In the rows, 128 means zero.
Each named move below is a turn or a mirror, shown by a few rows before and after it. Which moves, in which order, take the first row of each later pair to the second? The first pair is answered.
move Z844:
[101 150 113 149 165 136 152 146 135 105 117 140 122 111 142 132 141 159
 132 133 105 116 111 125 149 127 132 147 152 114 137  97] -> [104 153 137 144 144 159 161 136 127 113 114 128 141 116 144 128 154 159
 121 133 124 112 122 120 134 128 133 147 149 111 151  96]
[115 116 160 112  90 168 121 143 115 109 114 102 159 151 164 114 167 150
 130 116 147 100 139 136 118 142 131 161 136 112 139 140] -> [113 111  94 123 142  98  90 163 146  84 124 139 110 143 157 126 126 159
 158 117  94 113 113 146 151 139 122 150 137 118 104 131]
[112 124 127 135 182 139 113 146 124 129 126 132 111  87 151 120 142 133
 127 101 134 113 146  90 141 118 123  99 130 115 114 123] -> [114 128 143 132 167 156 119 144 117 131 121 123 120  85 152 119 152 131
 122 100 149 110 152  85 134 120 124 101 128 110 121 123]
[148 113 163 127 122 142 129 135  93 141 157  65 146  65 192  89  93 102
  92 174 184 102 145 129 107 116 142 101 110  59 171 124] -> [149 109 101 134 170  75  97 156 120 118 169  98  95  61 185 101  53 110
 119 178 136 117 120 142 139 115 131  88 114  61 141 118]
move Z137:
[126 114 138 129 122 152 146 144 104 133 119 130 154 119 132 120 149 147
 127 118 133 117 118 136 131 136 122 135 130 127 133 124] -> [131 127 140 122 116 157 144 142 119 130 127 125 151 123 134 136 139 142
 116 119 131 113 125 130 122 140 136 134 134 115 136 109]
[136 142 140 131 103 163 137  91 119 137 129 143 143 112 125 131 144 131
 135 112 174 101 152 157  91 135 110 113 124 146 137 116] -> [133 140 142 130 102 161 136  92 118 135 125 142 145 109 125 128 146 132
 134 109 171 100 151 159  93 136 109 112 123 146 137 117]
[176  78 104  91 122  81  86 132 113 148 176 118 132 108 118  89  93  82
 112 151 161 160 125 126 108 100 116 111  63 125 123 155] -> [ 99  90 102 153 179 104 120 151  98 126  86 151 139 103 112  64 164 136
 172 101 143 144  89 142 163 117  91 144 107 167 101 170]
move Z594:
[122 119  97 124 153  97 143 151 136 134 134 135 127 125 156 111 127 154
 134 148 114 135 118 143 151 118 108 137 120 128 123 129] -> [122 109 102 129 143  87 136 135 135 140 126 146 123 134 132 112 134 134
 144 134 109 147 125 148 149 122 102 137 114 150 114 146]
[110 103  54 119 139 120 135 172  66 140  61 139 173 115 168 165 128 183
 182 139 152  88  96 134 155  96 122 140 130 140 126 168] -> [108  93  55 123 130 111 125 158  62 146  55 151 166 121 147 166 132 169
 190 131 150  95  99 138 155  97 115 140 126 155 120 182]
[145 123 126 110  98 138 150 139 167 119 142 140 144 128 119 149 161 120
 107 107 148 115 106 147 127 163 151 150 144 117 158 154] -> [146 127 116 108 107 136 151 149 167 113 152 137 144 123 133 145 155 130
 104 115 147 112  99 147 132 157 154 149 146 108 162 145]
[163 141  91 124 175 102 122 144 140 106 164 104 111 104 177 125  79 129
  95 163 112 125 128 111 134 106 125 120 106 102 142 112] -> [159 119  81 132 174  74 102 129 140 113 151 131  97 108 142 126  75 107
 115 150 101 142 126 118 142 108 109 112  99 133 123 138]
Pairs:
Between the rows of a pair lie two moves.
[143  89 119 134 120  89 127 105 109 148 140 132 134 145 120 119 132 122
 116 126 151 126 114 133  99 119 105 141 115 154 116 157] -> [144  93 101 136 132  75 118 112 119 138 145 143 123 144 114 126 123 124
 122 122 135 127 110 138 106 124 108 139 121 154 105 153] => Z594, Z844
[ 88 111 109 156 142 147 127 122 145  89  51 162 130 125  97 127 169 114
 194  67  82 112 143 125 154 178 110 150 164 169  91 136] -> [ 91 141 139 147 133 205 157 135 142  82  58 124 161 122 130 133 181 136
 161  79 102  85 153 114 138 180 128 158 177 131 117 105] => Z594, Z594
[125 161 158 135 107 162 155  93  76 157  24 121 149 117 105 137 120 148
 146  95 160 113  96  86 150 143 119 126 122 155 104 146] -> [123 159 132 142 125 134 136  93  93 144  23 143 121 122  90 150 103 141
 165  83 131 124  93  88 162 150 115 125 126 168  84 143] => Z844, Z594
[132 139 160 128  90 147 122 159 128 131 143 103 123 141 142 143 145 170
 118 134 123 148 147 120  90  95 155 102 110 113 184 101] -> [137 125 117 130 119  98  99 173 134 125 158 121 105 132 146 132 120 176
 134 146 108 158 123 130 111  84 141  90 104 116 168 108] => Z594, Z594
[124 148  95 151 189 132 123 144 162  85 114 146  89 107 144 146 112 157
 123 117  67 126 109 126 159 130 134 150 167 137 103  88] -> [128 155 134 140 163 188 158 148 131  98 120 102 135  98 182 125 136 177
  87 139 117 103 113 119 141 118 136 156 164 109 138  82] => Z844, Z594
[121 126 107 138 158 132 117 168 127 123 135 123 128 129 168 113 117 158
 127 148 126 107 118 124 145 120 128 125 129 104 127 125] -> [131 122 104 132 150 127 110 165 127 128 146 120 129 126 166 112 109 148
 120 155 131 111 119 124 140 114 130 121 121 101 132 127] => Z137, Z137
[167 120 135 124  88 149 150 120  74 155 132 112 167 128 128 128 100  99
 130 149 145 124 158 145 103 109  95 103 113 133 133 168] -> [127 125  95 162 150 118 146 146  88 128  95 151 137 121 124 123 108 133
 176 124 104 122 123 158 151 115  77 111 137 154 100 168] => Z137, Z844
[137  82 130 145 122  55 102 122 159 123 162  97 117 124 122  80 103 107
 174 116  91 146  95 155 104 118 126 117 121 129  95 129] -> [133  82 175 143  81  93 114  95 149 138 143  88 137 138 100  84 133  84
 166 101 114 146 121 148  81 126 129 125 121 143 108 141] => Z594, Z844
[138 114  96 110 121  86 113  84 133 151 114 157 103 124  97 121 120 116
 151  94 105 131 164 178 126 177 124  97  84 176 124 131] -> [141 137 151  95  87 159 152  83 115 162 115 113 151 127 127 116 150 130
 113 106 149 104 185 163  97 179 142 109  92 144 159 114] => Z844, Z594
[139 129 162 104  84 138 159 104 114 144 136 118 189 112 130 121 137  98
 134 132 171 139 130 119 112 106 134 115 114 128 135 147] -> [112 160 166 120 111 171 177 116 133 126 105 125 183 119 131 136 160 122
 145 108 152 123 126 120 127 129 144 132 151 127 133 124] => Z137, Z137
[133 108  94 136 170 106 127 124 133 103 110 159 126 120 151 125 120 149
 151 124 147 125  93 128 148 112 122 135 132 143 120 145] -> [162 126 101 107 152 115 118 120 157 100 147 142 115 128 155 156  94 132
 123 137 139 124 111 113 124 119 152 128 129 112 131 116] => Z137, Z137
[147 107 160 122 111 142 146 116  92 136 124 140 172 137 152 129 142 117
 114 129 146 110 139  81 126  94 119 122 136 124 138 115] -> [152 105 127 126 141 114 137 138  98 131 142 143 160 127 170 120 122 136
 121 145 136 108 117  85 145  81 115 114 132 114 129 107] => Z594, Z594
[138 134 102 122 145 143 134 115 131  85 129 102 138 132 103 117  78 191
 141 163 107  93 133 127 144 116 102  96 174 104 140 111] -> [140 126 140 118 106 175 149  97 107 104 115  91 168 139  89 109 105 173
 131 157 138  95 152 122 124 113  99 100 165 115 159 130] => Z594, Z844
[115 150 171 158 111 180 151 125 117 122  89 101 149 142 118 116 168 154
 127 115 155 120 143 135 118 143 121 142 133 108 147 120] -> [150 155 100 140 151 108 106 147 171  95 138 126  87 139 121 155  95 141
 128 130  99 137 131 138 127 145 134 119 131  90 122  92] => Z844, Z137
[118 128 159 117 104 181 135 138 127 127 134 110 149 126 133 135 135 112
 115 138 179 116 160 112 104 119 113 125 132 130 154 107] -> [121 126 101 122 160 127 118 170 146 104 158 126 114 107 156 136  95 141
 132 158 145 119 127 121 135 110 110 115 134 117 135  93] => Z594, Z844
[126 160 141 126 137 154 163 141 152  85 133 110 127 183 160 172 125 123
 133  97 119 149 157 108 122 171 167 121 205 105 120 134] -> [128 162 139 125 140 157 167 148 146  87 140 104 131 177 176 165 123 137
 126 109 127 142 148 107 125 164 165 119 201  96 128 130] => Z594, Z844
[125 135 114 153 147 129 135 136 131 108  99 131  95 142 133 123 119 133
 125 135 119 117 111 134 137 122 133 126 156 130 127 112] -> [145 135 141 135 113 147 139 124 124 122 117 110 113 147 138 125 117 114
  97 147 144 116 129 125 113 119 142 123 144 118 147 111] => Z844, Z137
[115 124 120 143 113 142 125 115 130 130 124 131 139 144 119 135 133 140
 120 132 133 109 135 121 137 127 134 121 133 114 139 113] -> [116 114 116 146 107 130 121 115 120 136 129 135 141 140 118 122 131 137
 122 136 138 115 130 124 140 118 126 117 123 118 138 127] => Z137, Z137
[133  88 164  68 110 103  77 128 116 148 117 124  97 130 109 126 117  87
  95 139 148 135 139 121 135 120 154 152 157  89 139 149] -> [134  98 166  64 113 113  85 139 115 148 126 114 105 127 130 123 117  98
  84 145 152 126 138 119 136 115 159 155 160  75 148 138] => Z594, Z594
[104 141 113 154 169 147 139 155 117 104 108 126 123 119 151 104 159 165
 148 135 136 121 104 133 149 125 120 135 160 108 125 134] -> [102 124 110 160 164 122 122 140 118 111  95 147 113 126 118 103 157 145
 166 119 127 142 107 140 156 130 110 132 151 137 112 155] => Z594, Z594
[ 91 121 124 180 158 160 155 104 148 136 126 162 138 135  93 124 141 106
 142  95 131 148 132 136 143 111  88 118 124 179 139 142] -> [ 91 129 108 179 173 150 152 114 162 122 131 166 125 135  97 133 129 111
 149  95 111 149 126 137 149 116  91 117 130 171 134 130] => Z594, Z844
[168 154  96 111 118 106 113 132 155 138 161 113  85 143 116 155  77 100
  91 136  97 150 143 127 111 142 149 110 129 109 125 117] -> [106 133  89 162 161 100 135 140 118 137  90 147  99 133 109 105 132 137
 149 103  98 144 103 149 162 139 105 134 144 162 102 160] => Z137, Z137
[179  74  92  69 129  82 107 110  69 175 173  86 112 167  77 151 110  52
 147 130 109  95  85 124  97 116 148 115 121 120 136 171] -> [122  74 122 113 143 127 148 108  38 173  99  95 145 165  74 115 180  86
 178  94 125  79  69 134 128 125 123 146 141 152 133 196] => Z137, Z844
[160 121 181  90 103 193 156 119 106 157 114  82 199 119 167 104 146 113
  91 172 182 104 135 124 110 120 116 132 111 111 151 130] -> [125 133 185 112 130 214 174 127 109 141  77  92 200 118 168 102 175 141
 112 147 172  95 125 129 130 133 112 145 137 120 144 127] => Z137, Z137
[115  89 147 121  91 156 129 122  83 157 136 102 151 143  95 114 184  98
 139 117 144 141 130 101 122 148 134 129 120 138 128 147] -> [117 120 157 110  97 180 134 130 111 140 133  96 139 151  98 145 181 104
 130 104 128 126 140  93 117 165 155 136 140 121 134 118] => Z137, Z137
[128  92 121 124 119 106 116 108 113 143 118 143 138 129 106 106 121 108
 141 129 133 136 128 139 126 115 103 127 105 164 124 168] -> [129 154 137 114 129 154 131 124 168 111 115 132 120 146 118 162 116 118
 119 109 107 113 149 126 112 153 146 137 147 126 134 107] => Z137, Z137
[112 119 110 146 128 102 111 134 156 119  81 162  86 152  98 147 127 142
 180  58  73 127 124 118 152 158 147 124 152 156  87 121] -> [111 143 160 135  95 169 141 125 153 124  68 133 116 163 108 157 157 142
 150  53  99 109 148 107 129 169 165 138 162 136 115 102] => Z594, Z594
[124 100 123 117 158 124 127 141 134 139 130 104 117 104 145 124 110 155
 113 120 133 115 112 126 171  90 105 149 143 135 126 141] -> [126  98 133 116 151 131 131 135 128 143 129  99 122 107 148 116 116 155
 113 124 142 116 115 125 169  88 103 147 140 135 132 147] => Z844, Z594
